In the data rows, the value 50 means zero.
Each row below has a hidden score, from 0 to 40, with 20 about the middle. What is it? The score is a weighted sum of the row's numbers plus the product of two more (or one squared), each taken from its middle value.
[44 31 27 43 37 49 38 53 49 36 67 63 35 79 66 59 34 42 52 81 38 32 48 38] -> 22
[61 53 28 43 61 44 54 44 46 57 45 49 29 60 67 73 39 43 55 47 81 22 59 42] -> 19
[63 36 72 45 22 36 35 19 29 48 47 34 81 61 67 53 53 82 43 27 43 42 52 36] -> 20
[43 38 50 34 34 38 66 37 46 40 56 29 60 30 45 32 74 44 54 50 55 68 67 43] -> 13
[40 36 61 39 38 59 48 45 46 46 50 37 63 52 39 37 55 43 37 59 40 68 61 44] -> 13
[65 62 39 65 65 45 62 49 47 66 55 60 34 68 72 74 36 69 55 39 51 29 36 52] -> 20
[74 38 39 56 37 57 47 32 47 40 60 52 50 62 59 66 47 61 45 42 55 41 52 52] -> 16
[50 62 32 60 52 40 57 58 46 45 34 57 25 55 57 57 53 49 50 61 62 47 41 61] -> 19
[20 59 43 71 38 52 33 64 37 44 58 66 44 43 53 32 35 58 39 67  9 78 27 65] -> 18
[66 63 11 92 54 40 30 56 34 43 62 99  2 99 94 85 14 78 50 52 40 14  0 55] -> 21
[54 59 68 63 62 53 38 53 60 61 40 39 67 34 32 37 47 58 45 39 52 45 51 36] -> 23
[47 73 61 71 65 64 56 65 69 54 39 62 55 43 21 51 39 48 55 52 53 46 49 35] -> 31
[41 53 58 50 55 55 50 61 51 44 53 55 69 40 26 46 53 25 33 65 29 60 47 54] -> 16
[61 50 66 56 62 45 71 45 59 56 44 40 50 43 35 55 44 49 33 36 66 34 60 49] -> 18
[46 67 37 50 33 33 48 41 39 33 61 46 37 46 75 54 46 68 57 44 69 54 34 32] -> 20
[39 32 57 36 13 61 29 16 41 20 75 50 70 55 57 51 41 66 37 53 35 51 53 30] -> 24
[53 51 59 42 62 49 70 46 51 61 50 34 57 41 38 40 63 44 46 40 45 43 65 50] -> 18
[30 55 64 43 22 25 29 39 47 31 74 37 70 35 59 32 48 76 77 54 74 77 45 16] -> 28
[29 83 17 69 76 39 56 77 59 46 60 70 23 65 56 41 54 45 67 62 52 65 19 46] -> 36
[64 75 53 55 73 61 49 62 44 71 35 49 36 53 55 61 31 59 58 30 69 38 50 49] -> 17
[39 70 26 54 62 52 65 63 66 48 37 40 20 50 51 55 79 16 68 54 72 45 50 46] -> 34
[32 48 58 36 37 43 69 46 54 60 54 30 60 40 53 37 77 49 53 54 41 57 63 52] -> 25
[38 44 61 38 60 52 63 43 50 72 46 35 75 21 25 26 60 40 52 43 43 72 69 48] -> 33
[40 44 56 51 32 59 34 54 46 57 53 60 43 54 48 33 38 49 53 62 27 75 37 52] -> 17
[41 73 79 80 62 70 52 53 61 52 42 40 74 43 18 36 50 36 44 32 60 62 54 38] -> 28
[53 78 58 73 75 50 44 70 48 70 35 52 40 41 37 44 57 43 56 46 52 57 46 66] -> 21
[11 30 44 28 57 43 82 58 43 80 71 40 65 46 52 18 79 27 28 68 32 66 52 54] -> 26
[66 56 86 46 54 63 56 35 57 72 25 30 79 34 18 42 54 69 50 23 71 55 81 54] -> 26
[52 25 57 40 11 35 27 36 30 43 52 51 57 50 64 56 39 73 40 59 49 46 47 54] -> 24
[32 63 22 62 58 51 49 77 39 42 53 78 26 82 54 55 40 24 55 69 35 62 27 51] -> 16
[38 43 57 37 41 61 53 71 72 55 41 52 56 24 22  5 54 19 54 73 39 74 54 52] -> 15
[53 38 49 39 30 47 56 30 48 39 62 50 56 61 51 45 59 73 59 55 52 36 52 39] -> 25
[66 53 56 52 32 68 42 44 53 51 40 50 55 55 36 65 58 45 55 46 52 52 56 56] -> 38
[32 74 60 51 69 67 59 74 59 64 38 43 67 26 12  5 53 28 65 58 38 77 51 49] -> 28
[47 70 59 77 84 70 45 52 61 58 36 55 41 43 38 52 42 49 44 35 58 48 46 48] -> 21
[67 36 76 46 52 40 59 27 43 72 43 23 79 37 40 53 63 55 28 27 78 52 74 42] -> 14
[54 74 56 79 71 62 37 68 39 49 37 66 42 63 50 48 34 70 57 50 47 58 27 61] -> 25
[40 99 24 82 99 38 68 79 70 77 30 51 16 57 45 61 44 36 64 24 89 32 47 49] -> 37
[38 26 43 34 35 38 34 39 45 41 59 56 43 63 78 62 50 57 60 54 51 37 34 46] -> 22
[24 53 45 34 99 50 99 76 76 86 53 46 43 35 33 37 60 11 36 54 59 40 56 46] -> 25
[36 58 89 47 60 61 40 60 54 78 43 49 78 13 26  8 43 52 52 38 28 64 43 54] -> 26
[82 43 59 40 66 35 76  4 41 74 55 15 57 63 66 69 73 61 34  7 86 29 73 38] -> 9
[56 52 33 70 58 64 52 54 38 46 47 55 37 74 56 56 48 34 34 55 25 63 29 73] -> 8
[37 40 73 33 40 49 82 35 54 59 60 14 74 29 52 20 70 47 43 36 56 59 69 40] -> 15
[51 19 20 50 23 36 23 41 27 30 56 81 20 85 91 71 27 60 69 74 36 43 26 53] -> 17
[30 37 19 23 13 48 24 63 55  9 65 68 33 49 54 40 48 45 62 99 29 75 41 30] -> 31
[33 30 60 21 46 42 67 50 50 56 58 39 60 25 64 24 56 35 55 57 42 63 59 46] -> 12
[49 11 12 23 21 22 26 52 27 13 59 80  6 93 92 94 35 47 52 80 42 33 25 47] -> 27
[41 57 53 41 70 52 67 65 57 61 46 43 46 22 48 42 54 17 51 53 61 52 63 60] -> 15
[83 30 76 39 52 40 58 10 35 68 42 32 63 60 73 98 49 69 26 14 87 16 67 45] -> 15
[37 24 41 36 54 38 73 30 29 54 66 34 52 50 54 55 74 52 44 46 62 42 57 52] -> 21
[50 34 45 51 28 54 45 35 43 37 70 54 45 60 63 44 46 63 57 69 35 67 51 39] -> 15
[52 49 57 55 46 47 38 34 33 30 44 65 50 75 68 71 38 79 45 44 47 54 48 50] -> 27
[56 34 33 18 38 27 50 35 50 43 55 40 33 72 70 77 55 50 54 64 72 24 67 35] -> 25
[58 40 43 40 43 43 33 38 35 40 54 47 47 60 51 63 59 57 56 48 66 31 50 40] -> 23
[46 70 66 68 48 70 46 54 54 46 47 52 77 34 27 40 49 55 47 42 46 55 41 48] -> 24
[72 69 73 62 61 53 39 30 50 53 33 42 75 36 54 58 53 77 47  8 73 35 69 51] -> 23
[69 48 59 58 46 50 47 33 42 47 55 43 55 41 50 66 43 70 61 24 56 38 58 50] -> 21
[63 66 66 77 68 63 46 57 51 65 37 45 41 47 38 41 47 59 39 34 48 59 46 61] -> 14
[51 70 41 51 51 50 53 59 53 44 44 51 39 48 52 44 48 49 66 51 60 54 54 46] -> 16
[34 63 51 71 72 57 54 94 58 50 51 69 43 32 23 22 37 35 69 68 21 69 34 55] -> 33
[45 62 27 48 52 37 40 68 48 34 43 68 28 60 70 61 46 45 51 52 58 49 31 50] -> 10
[23 51 46 48 43 51 44 60 49 38 60 57 53 38 42 34 42 53 55 65 45 52 43 44] -> 24
[50 40 30 49 31 37 39 32 37 31 50 58 41 60 56 57 57 45 47 58 37 63 43 68] -> 12
[46 32  1 54 23 37 29 53 41  8 66 82 11 93 90 82 44 36 65 81 43 39 25 54] -> 26
[46 35 43 34 48 60 47 63 58 39 40 49 50 50 22 50 56 36 61 57 51 44 60 49] -> 22
[40 54 23 71 53 58 43 69 42 38 65 76 32 60 57 49 30 45 43 75 24 50 18 49] -> 17
[35 50 55 51 63 46 35 68 50 46 56 69 50 40 42 43 41 47 65 56 41 55 38 40] -> 30
[44 51 48 43 58 55 53 69 56 42 50 54 47 39 43 41 54 42 43 57 37 56 46 53] -> 13
[53 71 65 73 91 70 41 69 64 56 41 64 44 51 37 48 12 63 43 45 45 40 37 53] -> 23
[49 68 61 68 36 54 22 53 41 33 52 61 66 25 50 46 34 70 57 47 33 60 39 32] -> 20
[54 27 71 11 33 39 67 21 50 58 60 14 67 28 63 46 73 55 54 32 75 33 80 35] -> 27
[76 13 68 43 24 56 39 17 26 40 57 52 66 68 54 87 34 79 23 32 37 29 64 62] -> 21
[60 36 33 29 28 36 42 34 63 27 60 45 47 48 51 51 75 41 56 66 58 61 73 41] -> 13
[29 34 64 41 25 60 22 52 22 45 65 63 70 42 50 28 43 57 51 72  0 88 31 52] -> 14
[54 67 59 49 67 60 62 54 55 72 48 42 58 41 37 40 62 50 51 49 54 61 60 49] -> 17
[47 85 61 68 88 43 66 49 50 78 43 47 56 42 54 52 41 59 41 19 64 25 41 58] -> 35
[71 25 70 55 48 62 41 24 39 55 55 36 77 60 53 68 50 83 24 36 49 26 55 60] -> 19
[36 50 69 35 76 47 76 54 64 88 45 14 76 21 35 21 67 25 58 37 70 53 77 38] -> 35
[33 77 41 99 68 68 45 66 48 43 66 70 42 76 28 50 31 49 43 41 50 55 32 52] -> 31
[80 73 47 85 88 64 43 64 39 63 31 71 33 57 54 72 37 69 57 26 45 28 28 63] -> 19
[53 49 62 59 69 57 47 50 48 54 40 61 42 45 50 56 52 53 50 38 46 41 47 50] -> 21
[57 64 57 93 49 57 14 52 48 30 47 78 59 51 50 47 13 75 65 42 34 63 17 47] -> 37
[56 66 51 79 62 51 30 57 42 31 52 78 42 57 60 72 32 90 58 41 48 45 20 47] -> 28
[53 50 54 65 59 47 48 49 50 45 63 53 57 64 65 59 46 68 36 44 60 50 53 49] -> 23
[73 50 88 57 53 58 35 34 60 68 37 26 69 27 38 43 53 64 49 29 54 50 66 40] -> 20
[55 46 21 63 57 47 62 58 50 36 51 64 18 84 66 79 64 47 44 57 52 47 44 44] -> 14
[66 34 30 54 73 56 72 49 54 56 52 63 27 91 71 96 62 45 36 45 37 18 38 68] -> 19
[36 52 56 61 53 59 49 66 49 53 40 58 41 33 34 40 44 45 54 61 35 66 32 52] -> 22
[50 60 61 50 30 51 25 59 54 19 51 55 60 25 32 26 51 52 62 67 58 80 59 37] -> 14
[56 37 40 27 49 32 56 27 42 52 39 55 27 66 79 71 45 65 56 41 64 20 47 53] -> 18
[50 49 67 36 46 50 36 49 57 43 62 61 72 37 58 33 41 65 60 53 50 46 48 39] -> 21
[46 49 77 39 62 46 69 35 60 74 48 16 82 26 47 43 64 47 29 26 64 55 87 49] -> 20
[43 75 69 51 50 54 47 62 47 47 61 47 60 29 32 21 41 48 61 48 45 64 43 52] -> 19
[65 52 59 58 36 54 48 39 40 53 54 57 65 57 59 52 29 70 41 37 36 55 43 65] -> 11
[78 42 33 47 54 48 39 55 60 41 32 60 31 71 57 80 48 29 49 59 63 23 63 52] -> 20
[51 73 38 81 65 59 31 81 46 48 47 77 33 51 44 54 35 49 52 53 40 46 32 52] -> 19
[53 22 41 26 33 26 55 37 47 43 54 46 50 49 64 65 55 60 41 71 49 41 63 49] -> 16
[68 71 64 76 60 59 39 48 46 66 51 52 50 33 48 48 37 59 54 31 48 54 41 55] -> 18
[66 37 54 36 59 29 52 41 29 63 52 56 37 58 69 72 58 55 51 37 62 46 48 54] -> 10
[65 52 58 59 48 41 55 34 47 48 46 45 58 36 56 51 54 55 52 33 65 29 46 45] -> 20
[42 77 27 66 78 51 37 77 50 39 49 77 26 79 60 56 25 52 54 56 50 64 23 60] -> 22
[47 25  9 51 31 40 35 55 33 17 76 96 33 76 80 67 19 67 55 86  8 35 17 64] -> 18
[15 26 41 32 34 52 37 66 51 22 65 68 39 60 45 34 55 35 48 85 17 70 38 59] -> 18
[39 33 60 31 45 46 70 56 61 62 61 26 62 42 34 41 76 34 51 51 67 62 75 36] -> 18
[42 38 39 41 67 61 63 64 48 37 61 72 46 64 39 65 27 36 17 70 10 35 44 57] -> 12
[29 65 40 66 50 49 27 82 47 61 38 86 30 58 50 42 32 41 71 70 14 74  9 65] -> 27
[34 44 63 41 54 49 48 62 52 58 47 52 42 45 40 31 50 50 57 57 41 63 61 45] -> 22
[41 71 38 68 61 44 36 78 40 52 53 81 48 58 52 48 40 52 55 50 30 56 17 38] -> 28
[57 50 71 54 62 45 57 48 53 86 45 42 58 33 52 29 52 45 47 36 48 42 57 54] -> 19
[37 62 11 71 51 41 20 79 31 46 49 93  3 72 78 55 27 35 72 81 35 71  9 63] -> 12
[55 42 43 58 37 48 36 37 27 39 62 54 40 55 80 60 46 78 41 39 47 55 35 40] -> 13
[60 58 61 54 58 57 34 50 54 53 29 60 55 38 58 53 31 56 61 40 59 37 48 56] -> 19
[48 51 63 67 18 54 13 45 31 41 50 59 70 48 48 42 37 63 56 44 33 53 46 53] -> 23
[57 61 45 67 43 46 43 40 49 51 49 44 35 60 68 57 64 72 62 40 64 45 46 44] -> 25
[52 62 59 64 60 47 52 57 54 52 44 51 57 47 45 37 42 43 65 47 46 48 57 51] -> 34
[59 59 74 53 64 47 48 37 54 64 41 36 71 27 43 60 54 60 46 28 65 26 69 45] -> 26
[55  6 55 16 46 53 70 34 49 68 63 16 62 55 55 47 71 43 34 46 63 35 80 51] -> 15
[40 69 35 60 74 39 57 67 66 52 41 50 20 76 61 71 59 30 55 52 84 25 46 60] -> 26
[33 50 53 27 37 61 62 55 54 35 45 31 64 26 22 26 62 19 60 69 50 73 77 42] -> 18
[55 33 21 48 29 26 49 32 44 20 53 53 26 70 61 72 43 43 54 63 65 41 48 41] -> 16
[62 53 71 49 31 73 16 45 69 16 35 43 80 30 24 52 50 63 67 55 68 42 69 28] -> 34
[61 80 38 99 97 61 38 80 48 52 49 86 24 84 58 91 15 56 47 36 37 32 15 74] -> 26
[83 39 65 59 22 36 26  4 26 23 53 63 58 76 88 85 29 99 36 27 51 39 44 54] -> 11
[45 34 56 16 31 49 56 41 47 55 62 37 60 51 60 32 66 41 55 58 49 56 68 34] -> 14
[46 54 59 58 58 55 69 53 48 58 59 43 55 53 58 51 50 59 50 43 60 37 42 39] -> 23
[56 53 65 24 46 35 48 27 44 51 46 39 61 42 64 49 53 62 52 39 63 41 67 34] -> 14
[51 47 13 65 37 50 20 62 34 23 54 81 31 77 75 56 17 45 53 75 38 60 17 58] -> 5
[32 30 21 44 31 36 48 61 34 37 59 69 25 66 73 56 41 34 64 85 22 57 27 65] -> 19
[56 48 67 67 78 56 67 44 49 78 46 38 58 36 42 54 53 52 34 25 46 38 64 54] -> 23
[40 65 45 60 72 64 47 71 49 54 48 76 52 42 48 46 29 61 64 47 37 49 37 52] -> 33
[33 52 35 70 33 59 42 53 37 35 50 68 29 60 43 43 44 34 52 64 33 59 27 56] -> 28
[54 20 55 11 20 30 75 29 49 55 51 24 66 53 51 43 69 38 36 66 51 34 79 43] -> 20
[63 36 60 40 45 44 44 31 45 55 47 48 71 32 64 61 45 78 46 39 61 41 62 55] -> 17
[16 52 33 43 27 47 55 61 68 37 61 47 53 43 38  9 68 14 63 77 40 83 47 46] -> 18
[55 63 46 58 50 55 59 52 47 55 43 51 58 57 43 54 63 51 44 46 59 60 51 41] -> 15
[45 37 33 52 36 42 48 40 38 43 48 57 32 68 67 66 67 58 46 59 38 54 37 55] -> 20
[77 88 64 80 69 37 34 41 47 54 28 41 54 53 86 73 33 83 63 12 90 39 34 38] -> 21
[ 0 64 39 62 50 63 52 77 65 50 70 62 54 35 28 16 50 40 46 79 33 83 44 52] -> 28
[67 56 73 49 66 52 47 33 67 66 40 28 69 39 40 55 58 50 44 20 94 41 82 51] -> 17
[53 69 60 73 51 68 48 60 57 66 31 44 53 28 40 42 50 35 65 43 47 52 55 54] -> 31
[51 50 75 70 52 52 47 44 57 61 49 41 58 43 23 44 47 59 36 38 55 58 60 56] -> 23
[65 20 77 19 34 48 61 12 37 62 36 17 82 36 49 43 61 58 37 24 62 48 85 36] -> 8
[59 50 54 58 67 60 44 47 50 38 37 61 56 53 59 62 38 58 48 50 55 30 58 58] -> 23
[73 76 47 83 63 48 29 42 42 46 27 63 31 67 86 87 26 75 43 19 69 22 36 67] -> 17
[73 46 43 58 61 52 48 39 37 60 43 54 23 80 74 87 47 69 67 26 56 26 47 52] -> 21
[52 35 51 35 19 37 32 24 33 29 63 37 71 49 58 54 54 73 42 49 38 57 60 55] -> 14
[77 35 26 50 23 32 37 32 35 29 31 69 21 81 86 83 34 66 50 47 67 42 40 68] -> 10
[46 42 45 20 26 49 58 50 70 28 49 37 74 43 29 20 77 18 68 76 43 61 71 23] -> 17
[56 40 54 42 39 53 54 26 55 40 42 43 52 51 63 73 63 73 41 29 69 30 71 40] -> 23
[38 58 59 68 59 45 67 61 42 71 49 44 63 32 22 36 49 49 41 45 49 58 36 39] -> 27
[66 64 54 58 65 55 54 69 72 57 37 56 49 53 41 61 39 43 43 50 40 36 58 53] -> 18
[35 54 50 35 49 63 50 81 63 30 57 41 67 41 19 25 69 19 60 91 49 71 64 50] -> 19
[60 61 47 68 61 50 36 48 55 50 58 58 37 71 89 78 33 66 44 36 59 38 41 47] -> 13
[42 55 53 51 67 68 48 74 52 74 44 60 43 36 54 28 35 45 51 63 37 59 37 44] -> 13
